A single turn carries every row of the set below to another of its rows. Some are shown first; where does it send the rows asked next?
Golu: [-32  10   0 -18 -33  -4  -8 -32  13  -8  50  -7   9  12  15 -11 -32  34
  -3]
Zis: [-26  -1  26 -18 -46  -9 -11 -26  14 -14  20 -28 -30  13  54 -21  -5  41
  -4]
dilo: [-10 -24 -20  25 -24  23   6 -47   9 -44  -4  15  -8 -16  29 -27 -22  48
 -20]
lerag: [-12  16 -23  21   8  10  -7  -1 -31 -16  16 -30  -4  14  50  21 -24   3
 -25]
Fulot: [ -4   2   5 -20 -41  12 -14 -35  13   0  37   8  13   8  18   1 -38  23
 -12]
fasit: [-24  23 -22  18  10   7  -6  -2 -24 -16  11 -38  -5  16  54  21 -24   7
 -24]
gavu: [ 12 -10  14  -7 -28  -6  14 -17 -19  -5 -49   0  29 -14  44  -5  10   8
   1]
Kup: [ 12  -8  20 -20 -52  17 -21 -33  14   1  16   4  -4   7  39   2 -27  20
 -18]
sapu: [-39  10  -6  -5 -19 -23  13 -11 -26   6 -19 -33  32 -19  26 -38  -4  30
  14]
Fis: [ -1   1  -5  -6 -24  -2   5 -16 -28  17 -23  -7  51 -23  22 -17 -19  12
   6]
vola: [-27   0   7  -4 -28 -21  10  -9 -29   4 -35 -37  13 -19  42 -40   6  29
   9]
vob: [-33 -26  -6  30 -23  17  -7  23  25 -33  14  -4  -6  17  41  10 -38  17
  17]
Kog: [-27 -33 -10  28 -34  25  -7  20  19 -33   1   3 -22  14  27  -2 -38  13
  -4]
losif: [ 11  -9   7  -6 -33   0   2 -14 -30  16 -38 -11  33 -25  38 -20  -9  11
   2]
vuv: [-42 -20  -4  26 -23  18  -8  20  35 -30   2 -12  -8  18  44  11 -37  18
  14]
zol: [-11 -18  -8  30  -8   9   5 -40  14 -46  20   2  15 -12  62  -8 -16  52
  19]
vinu: [ -4 -27 -17  31 -16  14   7 -41   1 -49  20  14   3 -15  41 -22 -17  49
   3]
Duge: [-21  18 -19  17   0  12  -8  -4 -25 -15  -7 -39 -23  14  53  13 -20   6
 -39]
zug: [-24 -33  -9  31 -28  21  -7  23  17 -35  14   3 -12  15  32   3 -37  13
   9]
nas: [-26  10 -11  -5 -17 -13  11 -14 -26  13 -13 -18  51 -20  16 -26 -17  22
  12]
Sopak: [-23 -13 -15  18 -24  26   3 -53  29 -36 -27   3  -7 -14  38 -18 -25  49
 -25]
soz: [-37 -27  -8  25 -34  25  -8  17  29 -30 -11  -5 -24  16  30   0 -37  15
  -7]
gilu: [  1  -9  31 -19 -54   7 -18 -30  13  -7   8 -13 -26   9  57  -9 -11  29
 -13]
Vofaf: [-43   9  11 -16 -36 -14  -6 -27  13 -15  41 -24 -13  13  33 -22 -15  44
   1]
Leda: [ -8  12 -20  18  -2  15  -9  -3 -32 -16  -2 -31 -22  13  49  13 -21   2
 -41]
kan: [-33   0   4  -2 -19 -31  26 -11 -23 -19 -31 -23  14  -8  35 -31  22  28
  10]
nabi: [-44 -20  -5  24 -29  22  -8  17  37 -28 -10 -12 -17  17  39   6 -38  17
   2]
pigi: [-24  -7  -2  23  -8  12   2 -45  33 -38  -3  -8  15 -11  72   1 -18  54
  15]
Mus: [-31  -5  -6  17 -16  20   2 -52  41 -33 -26  -8   5 -11  60  -4 -23  52
  -7]
Puvef: [-41  10 -10  -4 -11 -28  29 -16 -20 -14 -19 -14  35  -9  12 -27   7  25
   8]
Bugo: [  3  -1  -1  -8 -21  -2  16 -21 -16   0 -37   9  50 -13  21   0  -5   5
  -1]
dobam: [ -7  -9  17  -4 -27 -19  19 -11 -23 -14 -46 -16  11 -11  50 -21  24  19
   6]
gan: [-28  23 -19  17   6   8  -7  -3 -21 -15  -1 -43 -15  16  56  18 -21   8
 -32]
nufiv: [ -4  11 -23  20   2  14  -8  -2 -34 -16  10 -27 -13  13  48  17 -24   0
 -34]
pon: [-23   9 -13  -7 -13 -14  24 -21 -17  -5 -22   2  53 -11   6 -11  -7  14
   3]
muv: [ -2  -9  13  -5 -35  -9   4 -10 -31   9 -44 -26  15 -22  48 -31   5  20
   3]

Vofaf goes to Golu
Sopak goes to Mus
Now these:
Bugo goes to gavu
Duge goes to gan
zug goes to Kog
Fis goes to losif

